In the data rows, zero lies at 7.5, halfway between 7 and 8.
Here are some points, each followed by its number:
{6, 3, 1, 13, 6, 15, 11, 0} 0
{10, 6, 4, 2, 7, 6, 7, 10} 1
{5, 12, 9, 2, 9, 3, 6, 5} 2
{5, 6, 7, 9, 7, 12, 9, 5} 3
{10, 10, 6, 10, 8, 8, 5, 10} 4
{8, 15, 7, 13, 10, 10, 6, 4} 5
{4, 2, 4, 8, 9, 10, 11, 7} 6
{9, 13, 11, 4, 5, 6, 7, 6} 7
{7, 6, 8, 7, 8, 7, 9, 9} 8
{1, 5, 8, 4, 7, 4, 7, 10} 9
{6, 6, 4, 9, 8, 10, 8, 7} 10
{11, 13, 10, 10, 8, 9, 7, 7} 11
{5, 5, 8, 6, 7, 10, 7, 5} 12
{10, 6, 7, 11, 8, 3, 6, 9} 13
{6, 11, 11, 9, 11, 7, 5, 5} 14
{5, 9, 10, 11, 7, 7, 7, 5} 15
{8, 10, 9, 6, 7, 8, 7, 4} 16
{12, 9, 7, 10, 8, 9, 4, 9} 17
{8, 5, 6, 14, 5, 5, 8, 10} 18
{9, 9, 10, 12, 6, 10, 6, 4} 19
{12, 9, 5, 7, 7, 5, 4, 9} 20
{8, 11, 8, 9, 8, 5, 4, 6} 21
{11, 8, 9, 7, 4, 9, 9, 8} 22
{6, 8, 9, 8, 8, 8, 7, 6} 23
{15, 9, 3, 7, 13, 13, 9, 15} 24
{10, 8, 1, 15, 8, 15, 13, 4} 25
{8, 10, 11, 5, 9, 1, 7, 10} 26
{11, 6, 7, 12, 4, 12, 4, 6} 27
{5, 4, 6, 3, 8, 3, 7, 11} 28
{15, 6, 5, 5, 1, 3, 4, 14} 29
{15, 8, 11, 13, 5, 2, 0, 8} 30
{6, 8, 11, 4, 9, 6, 6, 7} 31
{9, 8, 7, 7, 9, 7, 10, 9} 32
{4, 7, 9, 8, 8, 7, 6, 6} 33
{9, 9, 10, 10, 8, 2, 8, 5} 34
{11, 9, 7, 9, 6, 8, 9, 6} 35
{6, 10, 9, 7, 9, 4, 6, 8} 36
{4, 4, 8, 4, 6, 9, 9, 6} 37
{6, 5, 7, 7, 7, 6, 7, 8} 38
{11, 11, 8, 5, 6, 4, 6, 11} 39
{8, 10, 11, 8, 7, 9, 8, 5} 40
{1, 3, 9, 4, 8, 2, 7, 7} 41
{5, 7, 7, 10, 8, 12, 9, 5} 42
{15, 9, 8, 11, 7, 15, 10, 5} 43
{13, 4, 4, 15, 8, 13, 11, 10} 44
{13, 11, 14, 7, 5, 13, 3, 2} 45
{7, 8, 9, 10, 10, 6, 10, 5} 46
{6, 4, 7, 8, 6, 6, 5, 11} 47
{8, 7, 8, 8, 7, 6, 6, 12} 48
{1, 9, 13, 7, 12, 5, 9, 6} 49
{7, 6, 10, 8, 7, 5, 8, 7} 50
{9, 9, 8, 8, 8, 8, 8, 6} 51
{12, 4, 11, 6, 4, 7, 5, 8} 52
{5, 4, 7, 4, 6, 7, 8, 9} 53
{6, 4, 4, 7, 8, 7, 8, 10} 54
{2, 9, 8, 4, 8, 6, 5, 4} 55
{9, 7, 8, 9, 6, 7, 7, 7} 56
{7, 13, 10, 2, 8, 2, 7, 9} 57
{14, 13, 4, 9, 5, 9, 2, 12} 58
{10, 12, 11, 7, 7, 2, 5, 8} 59
{1, 4, 5, 10, 10, 6, 8, 7} 60
{6, 6, 7, 8, 7, 7, 7, 8} 61
{12, 11, 7, 13, 8, 10, 5, 8} 62
{6, 4, 7, 9, 7, 6, 9, 8} 63
{8, 9, 7, 10, 7, 3, 4, 9} 64
{5, 12, 11, 3, 9, 2, 3, 7} 65
{9, 9, 10, 10, 6, 7, 3, 7} 66
{5, 4, 7, 8, 6, 8, 7, 9} 67
{6, 9, 11, 3, 9, 6, 6, 6} 68
{3, 7, 11, 9, 7, 6, 5, 4} 69
{5, 9, 7, 1, 8, 4, 9, 8} 70
{8, 8, 8, 5, 9, 4, 14, 7} 71
{5, 10, 8, 13, 11, 4, 8, 1} 72
{5, 6, 6, 7, 6, 6, 9, 6} 73
{5, 9, 8, 6, 8, 7, 6, 5} 74
{8, 3, 5, 10, 4, 4, 11, 6} 75
{12, 9, 9, 10, 6, 4, 8, 7} 76
{13, 15, 12, 11, 8, 10, 7, 7} 77
{4, 5, 11, 4, 9, 3, 10, 11} 78
{5, 6, 6, 4, 8, 7, 9, 9} 79
{5, 6, 6, 5, 8, 3, 7, 10} 80
{7, 8, 9, 6, 5, 5, 5, 9} 81
New points follow, each followed by the number of its nearest point above by angle.
{14, 8, 12, 12, 4, 4, 3, 7} 30
{2, 5, 12, 3, 10, 6, 10, 9} 78
{1, 8, 8, 6, 11, 7, 10, 7} 49
{9, 7, 6, 15, 13, 15, 14, 4} 25
{15, 12, 6, 10, 3, 8, 5, 11} 58
{8, 4, 0, 6, 0, 15, 12, 1} 0
{15, 0, 10, 8, 9, 11, 4, 13} 52
{7, 1, 3, 0, 9, 8, 14, 10} 79
{1, 3, 9, 6, 9, 2, 10, 4} 41
{3, 5, 15, 9, 8, 14, 7, 1} 23
{4, 3, 4, 4, 9, 11, 12, 7} 6
{5, 7, 7, 8, 10, 8, 8, 9} 60
{6, 8, 7, 1, 10, 10, 10, 11} 79
{7, 6, 8, 9, 6, 7, 4, 2} 69
{9, 8, 7, 7, 8, 9, 7, 9} 24
{7, 0, 15, 0, 1, 0, 0, 15} 81
{5, 5, 5, 9, 7, 11, 8, 8} 10
{6, 5, 7, 7, 7, 7, 6, 10} 47
{6, 4, 7, 10, 7, 6, 9, 7} 63
{8, 14, 10, 11, 8, 5, 2, 6} 21
{5, 8, 10, 4, 5, 4, 6, 10} 81
{6, 10, 8, 4, 9, 5, 7, 6} 2
{4, 7, 7, 11, 8, 7, 15, 2} 46
{6, 4, 10, 8, 7, 5, 8, 6} 50
{5, 5, 8, 7, 8, 5, 8, 7} 41
{7, 13, 15, 12, 8, 9, 8, 0} 40
{7, 6, 8, 6, 9, 8, 10, 10} 8
{13, 11, 13, 8, 8, 1, 2, 8} 59
{9, 4, 8, 6, 2, 8, 7, 8} 52
{10, 6, 5, 10, 4, 10, 7, 8} 27
{3, 2, 4, 8, 11, 12, 13, 6} 6
{7, 6, 6, 8, 7, 11, 8, 9} 10
{12, 9, 10, 7, 5, 9, 11, 8} 22
{9, 7, 6, 7, 7, 8, 6, 7} 20
{13, 10, 7, 11, 6, 9, 10, 5} 35
{6, 7, 9, 8, 7, 5, 8, 6} 50
{15, 7, 10, 7, 2, 1, 6, 11} 29
{9, 6, 9, 11, 7, 11, 4, 8} 27
{10, 3, 4, 14, 4, 10, 4, 6} 27
{8, 9, 3, 12, 12, 14, 11, 7} 25
{2, 8, 11, 7, 9, 4, 7, 8} 49
{9, 5, 6, 7, 6, 12, 10, 10} 44
{10, 0, 8, 5, 0, 9, 9, 5} 52
{9, 10, 10, 11, 6, 9, 0, 7} 66
{2, 5, 5, 12, 14, 6, 12, 5} 60
{7, 7, 8, 9, 6, 7, 8, 5} 15
{13, 15, 12, 6, 3, 0, 0, 7} 59
{8, 10, 11, 4, 9, 1, 7, 10} 26
{0, 8, 9, 5, 12, 8, 9, 7} 49
{9, 9, 8, 3, 6, 7, 7, 6} 7
{9, 3, 9, 7, 0, 8, 6, 8} 52
{3, 0, 7, 6, 10, 5, 7, 10} 38
{5, 10, 8, 7, 12, 7, 9, 6} 49
{9, 11, 8, 7, 6, 7, 7, 7} 7
{9, 14, 11, 4, 7, 5, 7, 5} 7
{11, 12, 10, 6, 4, 2, 3, 7} 59
{8, 11, 8, 9, 7, 4, 3, 6} 21
{12, 13, 7, 9, 11, 6, 4, 12} 4
{9, 9, 8, 9, 8, 9, 8, 5} 51
{10, 7, 7, 6, 9, 7, 12, 10} 32
{8, 9, 3, 12, 12, 14, 11, 7} 25
{8, 9, 10, 9, 8, 2, 8, 5} 34
{9, 3, 6, 2, 2, 10, 12, 11} 53
{9, 6, 5, 4, 7, 6, 7, 10} 1
{7, 5, 8, 8, 7, 6, 6, 10} 47
{10, 12, 13, 8, 10, 5, 6, 7} 59
{11, 11, 14, 11, 7, 6, 4, 5} 66
{15, 9, 3, 12, 6, 15, 7, 6} 43
{4, 5, 5, 3, 5, 7, 7, 9} 53
{9, 7, 9, 10, 8, 11, 3, 10} 17
{5, 8, 14, 9, 6, 6, 5, 4} 69
{9, 4, 3, 9, 0, 15, 10, 0} 0
{7, 10, 10, 10, 6, 10, 5, 3} 19
{0, 8, 5, 4, 10, 9, 12, 6} 79
{9, 12, 15, 8, 10, 2, 4, 7} 59
{7, 8, 4, 5, 4, 7, 12, 6} 73
{11, 15, 4, 12, 9, 8, 4, 11} 4
{10, 9, 7, 10, 7, 8, 6, 7} 62
{10, 8, 5, 7, 3, 10, 8, 8} 22
{5, 8, 7, 7, 8, 8, 6, 9} 9
{11, 9, 6, 7, 8, 12, 9, 7} 43
{8, 11, 8, 10, 7, 7, 5, 7} 21
{5, 2, 8, 7, 6, 6, 4, 11} 47
{10, 10, 9, 3, 7, 6, 4, 10} 39
{4, 9, 7, 0, 10, 11, 10, 12} 79
{10, 9, 5, 6, 7, 10, 10, 11} 24
{12, 4, 7, 0, 4, 10, 7, 13} 1
{9, 7, 6, 7, 8, 7, 9, 9} 32
{7, 10, 13, 13, 12, 2, 11, 2} 46
{7, 11, 10, 7, 10, 6, 8, 5} 14
{15, 9, 9, 9, 5, 15, 6, 6} 43
{4, 10, 9, 7, 10, 6, 9, 10} 49
{8, 9, 11, 5, 9, 1, 7, 10} 26
{11, 14, 4, 12, 9, 7, 4, 10} 4
{0, 10, 15, 5, 13, 0, 15, 6} 49
{10, 10, 13, 7, 7, 7, 8, 4} 40
{8, 8, 7, 7, 6, 8, 7, 7} 22
{10, 8, 7, 6, 10, 7, 13, 10} 32
{8, 11, 9, 9, 9, 6, 5, 8} 21
{0, 9, 8, 3, 14, 8, 10, 6} 49
{6, 15, 5, 13, 11, 15, 10, 0} 5
{10, 9, 6, 5, 7, 10, 8, 8} 24
{6, 9, 12, 10, 5, 1, 7, 3} 34
{11, 9, 2, 5, 9, 12, 10, 15} 24
{1, 8, 9, 5, 11, 8, 9, 6} 49
{11, 9, 9, 9, 6, 5, 8, 7} 76
{4, 5, 8, 7, 8, 5, 8, 6} 41
{6, 6, 8, 7, 7, 8, 7, 6} 12
{13, 8, 8, 9, 7, 6, 7, 15} 48
{9, 5, 7, 6, 4, 7, 6, 11} 29
{7, 9, 9, 7, 9, 5, 6, 8} 36
{9, 6, 8, 9, 7, 8, 8, 8} 44
{4, 5, 8, 6, 12, 9, 12, 10} 8
{8, 8, 9, 7, 7, 8, 6, 6} 45
{10, 10, 1, 9, 12, 14, 9, 12} 24
{8, 7, 8, 9, 8, 10, 6, 8} 27
{8, 9, 9, 7, 7, 7, 5, 4} 16
{4, 10, 6, 9, 11, 8, 8, 5} 72
{8, 8, 7, 10, 7, 4, 5, 9} 64
{8, 8, 5, 10, 8, 7, 6, 9} 4
{7, 13, 10, 2, 9, 2, 6, 10} 57
{14, 9, 4, 5, 6, 15, 14, 13} 24
{5, 10, 7, 8, 8, 7, 8, 9} 36
{8, 6, 7, 7, 8, 5, 6, 11} 48
{14, 4, 8, 6, 4, 7, 7, 4} 52
{3, 1, 7, 2, 5, 7, 9, 10} 53
{8, 8, 6, 10, 8, 10, 9, 7} 25
{9, 7, 10, 12, 3, 8, 6, 7} 56
{5, 11, 9, 13, 11, 3, 8, 0} 72
{8, 4, 0, 6, 0, 15, 12, 0} 0
{4, 6, 0, 6, 15, 5, 12, 15} 54
{7, 13, 10, 2, 9, 2, 6, 10} 57
{9, 9, 7, 10, 6, 4, 4, 9} 64
{8, 8, 7, 5, 7, 8, 8, 8} 1
{9, 9, 9, 10, 6, 8, 1, 7} 66
{1, 12, 12, 7, 11, 6, 8, 5} 49
{5, 8, 7, 6, 9, 3, 6, 9} 80
{11, 7, 7, 8, 5, 5, 4, 12} 29
{8, 9, 11, 8, 7, 9, 8, 5} 40
{4, 10, 8, 11, 11, 4, 5, 4} 72
{13, 8, 12, 7, 4, 8, 10, 5} 22
{4, 10, 9, 6, 13, 7, 9, 6} 49
{13, 8, 5, 8, 10, 11, 8, 13} 24
{8, 9, 7, 10, 7, 5, 5, 10} 64
{11, 7, 5, 5, 9, 5, 7, 12} 1
{7, 10, 6, 8, 9, 9, 8, 8} 5
{7, 7, 9, 8, 7, 7, 8, 7} 50
{6, 5, 6, 4, 5, 7, 8, 10} 53
{6, 7, 10, 8, 8, 10, 7, 5} 23
{6, 5, 6, 8, 8, 9, 9, 8} 6
{7, 10, 10, 4, 10, 0, 9, 11} 26
{11, 4, 6, 5, 1, 6, 4, 15} 29
{8, 5, 3, 9, 1, 15, 9, 1} 0
{12, 10, 9, 7, 6, 9, 8, 10} 22
{7, 9, 9, 7, 7, 8, 9, 6} 40
{9, 8, 8, 10, 7, 10, 6, 3} 19
{9, 7, 8, 11, 7, 9, 5, 7} 27
{10, 5, 3, 3, 5, 11, 12, 10} 1
{2, 4, 10, 5, 6, 7, 9, 6} 37
{6, 3, 4, 6, 8, 8, 8, 10} 54
{7, 12, 11, 9, 12, 6, 4, 6} 14
{10, 6, 5, 11, 5, 9, 9, 10} 44
{5, 5, 8, 7, 9, 5, 8, 7} 41
{11, 4, 5, 11, 8, 12, 10, 11} 44
{7, 10, 9, 4, 8, 4, 7, 9} 57
{8, 5, 6, 11, 5, 8, 8, 8} 18
